Here are some points:
[ 94 127 -30  73  15 -48 -14   5 -47  50 -46 -90  -1 -11  72  -5 -58  19
 -59 -60  24 -21 -36]
[ 12 -14  16 -29  11  17 -22 -23  50 -22   2  52  -3  -6 -25 -12  73 -15
  -3   8 -31 -19  -8]
[-27  38 -17 -41  35  27 -19   5  16 -16 -42  17  14   3 -10 -10  59 -28
 -10 -49  -9 -21 -42]
[-30 -36 -22 -35 -28 -13 -54  77   4 -27 -28  72 -14  21  21  14  82 -46
 -22 -18  -2  50 100]
[ 36  14  64  -7   7  44  14 -18   4 102 -56 -79  38  67  27  -5   8  11
 -48 -18 -14  -2 -53]
[-15  27 -51  22  35 -15 -35 -18 -24  -7 -20 -61  23 -21   8  64 -19 -43
  19 -40  14 -29 -33]
[ 23   1 -27  31  55 -45  10 -16 -11 -38  -7  39 -55 -13 -36   3 -29  -2
 -39  14  -4 -65 -28]
[-15  12  67  16 -23 -33 -54  -6 -54  26  -5 -34  57  -9 -17  89 -24  -4
  15 -43 123  44  12]
[ -7 -55  49  48 -56  85  77 -34   2  29 -28 -57 -36  32 105 -31 -24 127
 -17 110 -31  45   4]
[  4 -30  70  -7  -6  25  50  -4  18  33 -10  15  10   0 -17 -20  22  -8
  11  -9 -49  -7  -5]
[-45 -48  43   2   3 -22  -9 -47  -7 -44 -10  15  12 -32  -7  14  18  -2
  42  20  -7   7  64]
[-27 -55  67  28   1   1 -32  35 -41 -14   2   3  23  11  59  71 -32  31
  17  36 127 -44 -28]
[ 14 -33 -45 -19  19 -28 -12 111  58 -66  92  91   2  19  10  -1 -35 -23
 -20 -11  24 -54 -10]
[ 18   4  72 -41  40  47  -5  17  -9 -22 -12  13 -12 -35   1  -8  29 -59
  -8 -49 -23 -26 -15]
[-39  32 -51 -54 -56 -10 -51  13  28  -2   8  30  31  21  -1 -25   8 -40
 -42 -13  75  -7  10]
[ 34 -12  -1   0  40 -15   4 -37 -14 -12  -1  -6 -17 -44 -42  43  42 -31
   7   2 -29 -38 -20]
[-42 -62 -45  45 -13 -20  27   9  33 -51  58  42 -27  39   8 -56 -38   5
  -6  90  -2 -24  14]
[ 25  18  -3   0   5   3 -35 -29  -9  16 -36 -50  -1 -11  -1  -8  53 -13
   1 -18  14  22  -8]
[ -5 -19 -62 -41  21 -10   0  32  10 -12 -17  49  22 -29 -42  27 127 -71
 -22 -37 -16   0  67]
[ 55  63 -80  55 -31 -71 -32 -54 -38 -41  58   7 -70   7 -25 -89 -79  56
 -22 -11  48  15  81]
[-33 -17  -8 -16 -20 -22 -48 -34 -54  18 -46 -34  60 -11  20 117  -5  -4
 -15 -18  22  58  31]
Then 16 other points, each followed by its number:
[-15  10 -22 -11 -28 -39 -35 116  -4 -38  51  -2 100 127  36 -10 -35  17
  19 -13 101 -47 -36] 0
[ 10 -22  43   2 -42  64  94  34  85  46  -3 -23 -30  97   1 -34   4  59
 -25  92 -34 -21 -33] 1
[ -3  -1 -36  -4 -28 -39 -48 -29   4  46 -56 -21  14  15  -5 -15   8 -13
 -67 -37  22  87  85] 2
[ -7  72 -45 -29 -11 -20 -51   3  -4 -12  -1  34  23  17 -25 -28  18 -31
 -17 -49  63 -24  22] 3
[  1  29  25 -35 -49  41  -3  45  14 127 -60 -61 -17  86  98 -34  26 -28
 -59 -53   4  19  14] 4
[ -7 -42  97  -9 -46 119  20  -9   6  35  10 -47 -38  19  -7  -5  26  90
 -20 122 -34  17 -12] 5
[-51 -58 116  28 -18  44 -19  34 -27   2  -1   9  43 -11 -12 108 -41  19
  58  10  43 -16  -8] 6
[ 68  10  16  24 127 -33  18   5 -21 -14  16   1  23 -65 -19  45 -32 -43
  -8 -29 -37 -65 -36] 7
[-55 -33  -5 -26   7   5 -48  15  -9 -54  68  66 -17 -32  49  33 -14 -37
  41  53  24 -24   6] 8
[-55 -42 -36 -24  19 -30 -22  21  14 -27   2  49  14 -21 -48  16  81 -46
  30  12 -14  37  93] 9
[ 32  25 -10   0 -56  19   2  39  47 -27  10 -23  -1  86  68 -28  12 -23
 -22  -2 -31   0 -10] 10
[ 12 -14  64  30 -18  70  93 -44   2  12  12 -37 -48  -6 -33 -28 -29  47
 -15  75 -31 -26 -42] 11
[ 16  56 -48  15 -49 -13  -9 -44 -29 -12  10 -40 -38 -21 -51 -56 -47   9
  11 -16  14  13  24] 12
[ -1  -7  72  58  62  35  57 -34 -44  38 -39  -4  -5 -79 -39  31  33 -11
  28  24 -76  -7  -5] 13
[-15  -3  21 -24   9   1   8  11   8  68 -15  -8  -7 -26 -19  22 -16  -4
  21   8 -26  44   8] 14
[-33 -10 -51 -70 -28 -30 -27  37  24 -27  -5  88 -14 -35  27  -5  73 -52
 -25 -23   4  53  43] 15
Which of these numbered points is nearest to each point below, looking only along the 2 directions in which the first points spread most? Its number follows each.
[-55 -58  -1  31  11 -20 -32 -18 -47   2 -33  28 -27 -32  46 -10  29  55
 -33  41  22  35  91] > 10
[-59 -62 -10  20 -31  -1 -51  -6 -11 -14 -22   9  25 -11  36  29  24 -15
 -30  66  16  13  -8] > 0
[ 23   8  54  -2 -36 -67 -44  49 -44 -16  22 -31  63  44  38  40 -29 -23
  -8 -43 127 -21 -42] > 6
[ 29   4  46  30  -8   5 -22 -16 -35  50 -46 -47  32  64  29  14  14   0
 -30 -34   8  -7 -42] > 4
[-10 -14  52 -44 -13  81  71 -16  59 -44 127 -13  -3  15 -36  61 -14  45
 127  24 -14 -35 -46] > 10
[  4  14 -51  13 -34 -30 -12 -61 -19  69 -15 -26 -45 -26 -33 -60 -32  40
 -15 -31  -4  49  59] > 12
[ 32  10 -10  70 -23 -25  53  -6 -14 -14  16 -26 -51 -32  -7 -20   8  28
   3 -16  -7 -14 -12] > 12
[-25 -39   8  56  17 -42 -32  13 -47 -24 -39  32  32 -23 -17 -34  -7   3
 -15   8  22  -7  -5] > 0
[ 23 -22  36  52  70 -33  51 -18 -58  -5 -33 -21   2 -57  -5  41   6 -13
  60  22 -40 -32 -12] > 13
[-22 -27 -30  -7  17 -25  27 -47  38 -16  16  49 -17 -23  -7 -10  22 -34
  19  40  -7  -9 -20] > 8
[ 21   1  18   2 -36  -3  26   3 124  -2  36 -29 -17  45  -5 -23   0  50
  -1   4 -53 -38 -42] > 10
[ 69  72   8 -74  42  44 -30  69  45  10  12  -2  54  15  25 -28  -7 -46
  -1 -56  -9 -29 -78] > 7
[ 86  38 -55  58 -42 -67  22 -47 -35 -58  92 -23 -58  11 -55 -56 -66 110
  -6  -7  20 -14  12] > 1
[ 10  20 -22   0  -4  81  35  57  73  24  20 -31 -38  49   8 -56  10 -28
 -25  -7 -46  15 -20] > 10
[ 44  96 -71   8  -8 -71  -9 -54 -44  -9  -7  -8 -58 -37 -55 -49 -54  30
 -15 -23 -37  13  -1] > 12
